One turn or mirror swaps these rows in pairs. Which row does each one swap with?
The rows were stretched afterwards, more along some directions than others.
bolu: -.05 -.28 .03 .17 -.07 .00 -.37 -.07 -.03 .13 .18 -.02 .15 -.04 .18 -.08
Lag: -.12 -.10 -.19 -.11 -.01 .06 -.16 .16 .04 .16 .15 .24 .19 -.04 .25 -.10
Lagu: .27 .02 .04 .12 -.01 .13 -.21 -.20 -.09 -.24 .15 .05 .12 .37 .17 .01
nivep: .25 .20 .04 .01 -.09 -.07 .19 .01 .04 -.31 -.11 -.06 .25 -.06 .13 -.02
kulev: .36 .21 .00 -.02 -.09 -.04 .11 -.01 .00 -.35 -.18 -.05 .22 .01 .13 -.05
Beg: -.13 -.07 -.21 -.14 -.05 .03 -.22 .16 .09 .17 .12 .22 .07 -.02 .29 -.06
zab: -.23 -.21 .22 .01 -.07 .16 -.18 -.07 -.07 .26 .26 -.02 -.16 .21 .04 -.02
tir: .07 .11 .08 -.03 .06 .05 -.03 -.30 -.02 -.25 .14 .14 .06 .26 .33 -.03
Noz: -.10 -.13 .10 .00 .00 .22 -.35 -.17 -.01 .12 .26 .21 -.10 .26 .15 .11
bugom: .11 .06 .20 .16 -.07 .10 -.13 -.23 -.20 -.15 .23 -.07 -.08 .35 -.08 .15
deza: -.19 -.18 .16 .08 -.14 .18 -.24 -.02 -.13 .14 .31 -.03 -.11 .29 .07 -.08
bosu: .08 .05 .18 .15 .01 .07 -.09 -.15 -.16 -.13 .14 -.02 -.08 .27 -.15 .18
mulem: .29 .21 -.01 -.03 -.13 .02 .11 -.01 .03 -.36 -.11 -.05 .24 .02 .14 -.02
lisi: -.05 -.14 .02 .21 -.06 .05 -.19 .14 .03 .27 .19 -.06 -.04 .01 .00 -.02
Vimi: -.06 .12 .05 .04 -.14 .12 .00 -.08 -.05 .07 .00 .07 .03 .16 .18 -.11
nev: -.10 -.02 .07 -.01 .06 .07 -.20 -.12 .13 .19 .06 .00 -.11 .06 .01 .18
pid: -.12 .08 .08 .14 -.14 .01 .15 .10 .00 -.10 .13 .01 .08 .14 .14 .07
Lisu: -.14 -.24 .11 .14 .16 -.12 -.01 .05 -.04 .10 -.03 .00 .15 -.10 .02 -.14
Fiko: .14 .08 .19 .17 .00 .07 -.15 -.24 -.19 -.19 .21 -.09 -.12 .37 -.11 .15
Navi: -.29 -.24 .19 .06 -.10 .20 -.16 -.03 -.08 .24 .32 -.01 -.09 .22 -.01 .03
sem: .05 .01 .21 .16 -.04 .10 .00 -.01 -.09 .03 .05 -.01 .19 .12 .15 .10
felus: -.16 -.07 -.16 -.16 .03 .00 -.05 .15 .09 .20 .03 .23 .10 -.08 .17 .00
zibip: .07 .03 -.05 .05 .04 .06 -.28 -.31 -.17 -.21 .33 -.05 -.22 .48 .06 .17
zunaf: -.08 -.12 -.17 .00 -.04 .00 -.20 .19 .01 .16 .08 .15 .15 .02 .28 -.15
ral: -.34 -.16 .19 .03 .04 .07 -.09 -.10 -.09 .24 .25 .02 -.26 .18 .07 -.03
gedo: -.08 .01 .11 .21 -.10 .08 -.04 .05 -.04 .07 .04 .01 .06 -.01 .11 -.12
lupo: .09 -.18 .02 .06 .17 -.11 -.21 -.17 .02 .06 -.10 -.07 -.05 -.05 .02 -.01
mimev: .09 .11 .22 .15 -.02 .05 .02 -.10 -.19 -.19 .10 -.03 -.05 .22 -.10 .07
guga: -.01 -.25 -.01 .02 .13 -.03 -.27 -.29 -.06 .07 .29 -.14 -.25 .02 .04
 -.08
bek: -.01 .10 .17 .01 .01 .11 .26 -.12 -.04 -.08 .03 .04 .13 -.01 .11 .09
levuz: -.12 -.08 -.22 -.14 -.02 .10 -.17 .07 .06 .11 .17 .22 .14 .06 .21 .00
Mogoz: -.10 -.04 -.05 -.02 .09 .07 -.14 -.11 .03 -.04 .11 -.10 -.03 .13 -.08
 .02
Ged: -.26 -.23 .09 .18 -.18 -.01 -.08 .06 -.03 .32 .08 .08 .14 -.05 .06 -.06
gofu: -.26 -.25 .16 .06 -.04 .12 -.32 .00 -.09 .28 .30 -.03 -.24 .22 .02 .03
seges: .07 -.11 -.04 -.07 -.06 .16 -.19 .08 .08 .09 -.02 .08 .24 -.11 .22 .07
Gimub: .24 .19 .00 -.03 -.05 -.03 .14 .01 .06 -.34 -.07 -.05 .24 .00 .11 .02

lisi pairs with -> guga
bolu pairs with -> nev
tir pairs with -> sem
Lag pairs with -> zab
gedo pairs with -> lupo

One turn or mirror swaps these rows in pairs. Which row does each one swap with?
The rows were stretched afterwards, more along some directions than others.
Puf: .06 .31 .14 -.01 -.17 -.13 -.15 -.16 .00 .13 .27 .06 .24 .08 -.02 .00
 -.23 -.11 -.06 -.16 -.02 -.23 .06 -.02 .24
Rigof: .07 .09 .03 .26 -.02 -.15 .12 -.17 -.08 .07 -.04 -.22 .25 .04 .25 -.09
 -.28 -.01 -.01 .05 -.11 .05 .22 -.08 .00
rire: .09 .06 .00 .13 .15 -.34 -.26 .16 .21 .06 .23 -.02 .29 .19 .11 .03 -.22
 -.21 -.16 -.34 -.24 .01 -.13 -.14 .13
lis: -.09 .04 -.12 .01 -.15 -.10 -.25 .11 .21 .10 -.24 .01 -.15 -.01 -.17 .03
 -.14 .18 .06 .06 -.09 -.06 -.05 -.13 -.04
Famon: -.03 .12 -.06 -.03 .10 -.03 -.07 .06 .20 .26 -.08 -.11 .12 .08 .13 -.01
 -.09 .09 -.12 .14 -.03 .00 -.10 .02 .12
fava: .13 -.02 -.11 .06 .24 -.01 -.22 .27 .21 .07 .04 -.09 -.11 .09 -.06 .05
 .05 -.01 -.01 -.04 -.07 .12 -.10 -.08 -.19
sanak: -.01 .00 -.09 .00 .23 .00 -.07 .00 -.05 -.03 .10 -.01 .21 .12 .10 -.02
 -.02 -.22 -.14 -.05 -.01 .17 -.14 .05 .25
dedo: .00 .17 -.01 -.06 .07 -.12 -.26 .01 .11 -.04 .05 .12 .01 .16 -.07 .03
 .07 -.11 -.15 -.23 .06 -.12 -.12 -.01 .30
bak: .00 -.17 .08 -.01 .25 -.12 .04 .08 .03 .14 -.15 -.06 -.10 .18 -.12 -.06
 -.12 .08 .22 .09 -.10 .08 -.17 .09 -.02
Madi: .07 .23 -.08 -.22 -.24 .01 -.20 -.06 .22 .08 .14 .14 .23 -.03 .03 .07
 .03 -.02 .00 -.17 .32 -.07 .07 -.05 .23
Dekef: .06 -.13 .07 .02 -.04 -.09 .18 -.10 -.14 .01 .00 -.07 .06 -.05 .15 -.10
 -.09 .19 .11 .21 .10 .06 .10 .13 -.23
nub: -.05 -.04 -.05 .20 -.03 .01 .03 -.06 .11 .02 .17 -.08 .20 -.02 .29 -.16
 -.10 -.08 .01 .04 .07 -.01 .14 -.08 .04
Vonin: -.06 .01 -.23 .20 .06 -.21 -.06 .10 .05 .06 -.15 -.01 -.25 .04 .15 -.02
 -.24 -.16 .10 -.06 -.05 -.04 -.05 -.03 .22
Vas: -.07 -.14 .16 -.28 .14 .00 -.16 .15 .18 .25 -.08 .32 .19 .22 -.16 -.01
 -.19 -.10 .10 -.31 .02 -.15 -.20 -.14 -.01
Fef: -.07 -.08 .17 -.07 .11 -.06 -.25 .03 .00 .01 .02 .32 .09 .06 -.16 .05
 -.18 -.20 .16 -.22 -.10 .01 -.05 -.04 .00
tade: -.14 .10 .11 -.27 .02 -.13 -.10 .19 .08 .11 -.18 .03 .16 .07 .05 .12
 -.29 -.14 .03 -.09 .14 .17 -.09 -.08 .00
gabus: .00 .05 -.24 -.05 .00 -.09 -.04 .17 .29 -.03 -.15 .05 -.21 .00 -.17 .13
 -.07 .07 .02 -.14 .07 .04 -.02 -.13 .11
nesuk: -.04 -.06 -.22 -.04 .02 -.02 -.27 .09 .07 .18 -.20 .19 -.13 .00 -.11 .15
 -.06 .05 .03 -.07 .00 .00 -.14 -.21 -.07
lumel: .02 -.19 -.10 .19 -.03 -.27 .02 .10 .09 .13 .19 -.23 -.20 .14 .04 -.06
 -.12 .11 -.02 .02 -.24 .02 -.14 -.10 -.09
sida: -.06 .00 -.08 -.23 .35 -.14 -.15 .23 .20 -.08 -.16 .06 -.05 -.03 -.05
 .08 .01 -.22 -.07 .11 .02 .18 .09 .15 .32
musok: .06 .05 -.10 .19 -.02 -.26 -.08 -.09 .08 .13 .08 -.27 .29 -.06 .11 .09
 -.15 .00 -.14 .09 -.02 .09 .14 .02 .34
nezil: .05 .05 .04 -.03 .28 -.06 -.23 .11 -.04 -.07 -.03 .17 -.07 .06 -.14 .14
 -.15 -.17 .04 -.14 -.17 -.09 -.06 .02 .18
guv: .10 -.01 -.04 .27 .10 -.16 -.05 -.04 .05 .17 -.09 .20 -.03 .05 .21 -.17
 -.05 .10 .27 -.08 -.16 -.01 .02 -.09 -.13
Tepa: -.14 .10 .02 .02 .04 .23 .02 -.11 .18 .04 -.16 .05 .34 .00 .20 .14 -.17
 .09 .05 -.04 .29 .10 -.10 -.04 .03
Dazi: -.07 .04 -.06 .05 -.17 -.13 .03 -.12 -.03 .17 -.14 .11 .14 .09 .06 -.07
 -.28 .01 -.07 .00 -.14 -.06 -.13 -.06 -.01
seloz: .08 -.14 .19 -.22 .18 .19 .03 -.14 -.01 .13 .13 .05 .17 .20 -.26 .05
 -.04 -.09 -.08 -.16 .08 .13 -.20 -.02 .02
Tafab: -.01 .20 .06 -.22 -.09 -.24 .04 -.02 .20 .07 -.10 .18 .27 -.18 .17 .15
 -.23 -.03 .13 -.17 .26 -.04 .21 .09 .26
Difif: .09 .02 .03 .17 -.09 -.12 .08 -.21 .00 -.13 .09 -.34 .01 .03 .15 .00 .11
 .09 -.11 .22 .06 .14 .20 .09 .02
bog: -.07 -.02 -.17 .02 .11 .19 .10 .05 -.01 .09 -.18 -.01 .22 -.10 .20 .03
 -.04 .11 -.16 .19 .11 .32 -.11 -.03 .06
barik: .10 -.17 .18 .07 .10 -.21 .07 .08 .10 .14 .27 -.22 .27 .14 .03 -.09 -.24
 -.11 .01 -.03 -.08 .02 -.04 -.02 .04
danir: .17 .26 .06 -.25 -.13 .04 -.15 -.15 .12 .07 .11 .14 .30 .05 .01 .03 .01
 -.10 -.07 -.30 .25 -.08 .06 -.06 .19
loz: -.03 -.02 -.05 -.02 -.06 -.12 -.20 -.10 -.05 -.03 .02 .13 .06 .04 .19
 .00 -.05 -.01 .07 -.20 -.12 -.18 .00 .05 .20
Das: .00 -.14 -.15 -.02 .14 -.05 .08 .13 .15 -.10 -.08 .04 -.18 .10 -.05 .05
 .03 .04 -.08 -.13 -.01 .26 -.12 -.15 -.07
dotuk: -.10 .14 .01 -.16 .01 .08 .16 -.03 .03 .00 -.12 .30 .01 -.04 -.01 .03
 -.13 .10 .14 .00 .20 .06 -.07 .09 -.14
sofuf: -.06 .10 .03 .33 .09 -.18 -.02 -.04 .03 .11 -.06 .00 -.04 .15 .24 -.09
 -.07 .16 .05 .21 -.13 .14 -.03 -.05 -.23
moso: .01 -.06 -.03 .23 .03 -.13 .15 -.09 -.20 -.12 -.20 -.12 .16 -.02 .14 .01
 -.16 .08 -.09 .11 -.01 .18 .21 .12 .06
dofi: -.08 .19 -.08 .00 -.01 -.22 -.08 .04 .15 .05 -.09 -.03 -.11 .12 .08 .02
 -.19 -.06 -.11 -.26 -.23 -.04 .05 -.21 .03
Gekis: -.05 -.15 -.07 .08 .10 -.18 -.15 .05 -.04 .09 .06 .20 .00 .17 .21 -.11
 -.07 -.10 -.06 -.12 -.20 -.05 -.20 -.03 .21
disum: -.13 -.05 .00 -.11 .05 -.05 -.06 -.01 .19 -.15 -.02 -.07 .15 -.03 .05
 -.13 -.12 -.13 -.13 -.07 .07 .24 -.01 -.02 .07
Gom: .10 -.03 .22 -.09 .03 -.15 -.01 -.03 .13 -.07 .14 -.16 -.10 .07 .01 -.06
 .01 .04 -.02 -.13 .00 .15 -.05 -.03 -.17
Teb: -.08 .03 .08 -.01 .01 -.07 -.22 .04 -.06 .10 .06 .12 -.04 .13 -.14 -.04
 -.23 -.15 .00 -.05 -.16 -.11 -.24 -.13 .05
Pip: .13 -.18 .09 .09 .05 -.05 -.07 -.18 .15 .01 .00 -.09 .19 .24 .00 .05
 -.15 -.10 -.05 -.30 -.01 .01 -.16 -.01 .20
fazef: .06 .11 -.13 .01 -.11 -.12 .05 -.05 .15 .29 -.16 -.22 -.03 -.01 .08 .05
 -.25 .27 .04 .14 .11 -.06 .04 -.01 -.05
Zubir: -.11 -.02 .03 -.04 .27 .03 -.02 .17 -.01 .00 -.01 .11 .25 .07 -.06 .07
 .00 -.38 -.12 .03 .13 .31 -.23 -.02 .24
lafir: .04 .14 -.03 -.06 .07 -.08 -.14 -.07 .07 -.14 .06 .02 -.08 .09 -.12 .10
 .08 .01 -.18 -.11 .04 -.10 -.04 .04 .27
vuve: -.15 -.14 -.22 .11 .22 -.17 -.13 .29 .29 .17 -.35 .00 -.26 -.04 .14 -.18
 -.08 -.03 .19 .20 -.02 .20 -.03 .05 -.05
nobun: -.03 .02 .26 -.04 .11 .22 -.11 .00 -.01 -.08 .06 -.10 .34 .08 -.01 -.03
 .09 .11 -.20 .21 .11 .17 -.11 .02 -.05
toru: .08 -.02 .03 .09 .03 .01 -.08 .10 .15 .01 .03 -.12 .11 .05 -.07 -.09 .10
 .03 -.13 -.08 .07 .00 -.20 -.26 -.20
nir: -.11 .08 .04 .06 .10 -.17 -.22 .03 .18 .07 .07 .22 -.07 .06 .15 .01 -.10
 -.05 .12 .02 -.11 -.03 .02 .02 .11
lik: .04 .00 .06 .00 -.13 -.15 -.02 -.15 -.05 .22 .17 .11 .29 .27 .28 -.04
 -.03 -.03 -.15 -.21 .07 .02 -.06 -.04 .05
Pirug: .03 -.07 .04 -.29 -.11 -.10 .04 .04 .12 .14 -.08 -.09 .19 -.07 -.08 .13
 -.28 .11 .02 -.19 .18 -.01 -.11 .04 .03
saro: -.05 .08 -.05 .20 -.29 -.26 -.12 -.26 .02 .03 -.04 .03 -.03 -.07 .16 .00
 -.06 .21 .00 .05 -.11 -.20 .01 -.01 .20
dusaf: -.03 -.02 -.02 .16 -.06 -.02 .16 -.12 .06 -.11 -.01 -.38 .09 .06 .17 .01
 .06 .09 -.17 .22 .09 .23 .12 -.01 -.03
pava: -.03 .13 .04 -.26 -.09 -.14 -.12 .05 .25 .16 .09 .11 .44 .03 .00 .18
 -.23 .00 .06 -.21 .25 -.03 -.06 .08 .37
robu: .13 .15 .11 .00 -.12 .00 -.02 -.27 -.05 -.08 -.14 .03 .09 .09 .05 .14
 .01 .27 -.01 -.01 .24 -.11 .02 -.03 -.14
giz: -.08 .02 .08 -.22 .03 -.19 .03 -.01 .04 .03 -.16 -.03 .02 .01 .20 -.09
 -.01 .06 -.05 .11 .04 .19 .07 .13 .02
fatir: .11 -.08 .07 .41 .03 -.08 .12 -.14 -.04 -.20 -.05 -.21 .00 .10 .19 -.18
 .06 .13 -.14 .11 -.16 .09 .05 -.01 -.16
dov: .09 -.01 .18 .02 .19 .07 -.09 -.15 -.05 .05 -.05 .07 .19 .31 -.05 .14
 -.03 .07 -.11 -.20 -.06 .03 -.11 -.11 -.04

giz pairs with -> dov
Gekis pairs with -> Rigof
lafir pairs with -> Difif
nir pairs with -> fazef
guv pairs with -> bog
lik pairs with -> dofi
rire pairs with -> Dazi
Pirug pairs with -> Fef
lis pairs with -> pava
Vas pairs with -> tade
nesuk pairs with -> Tafab
nezil pairs with -> Dekef

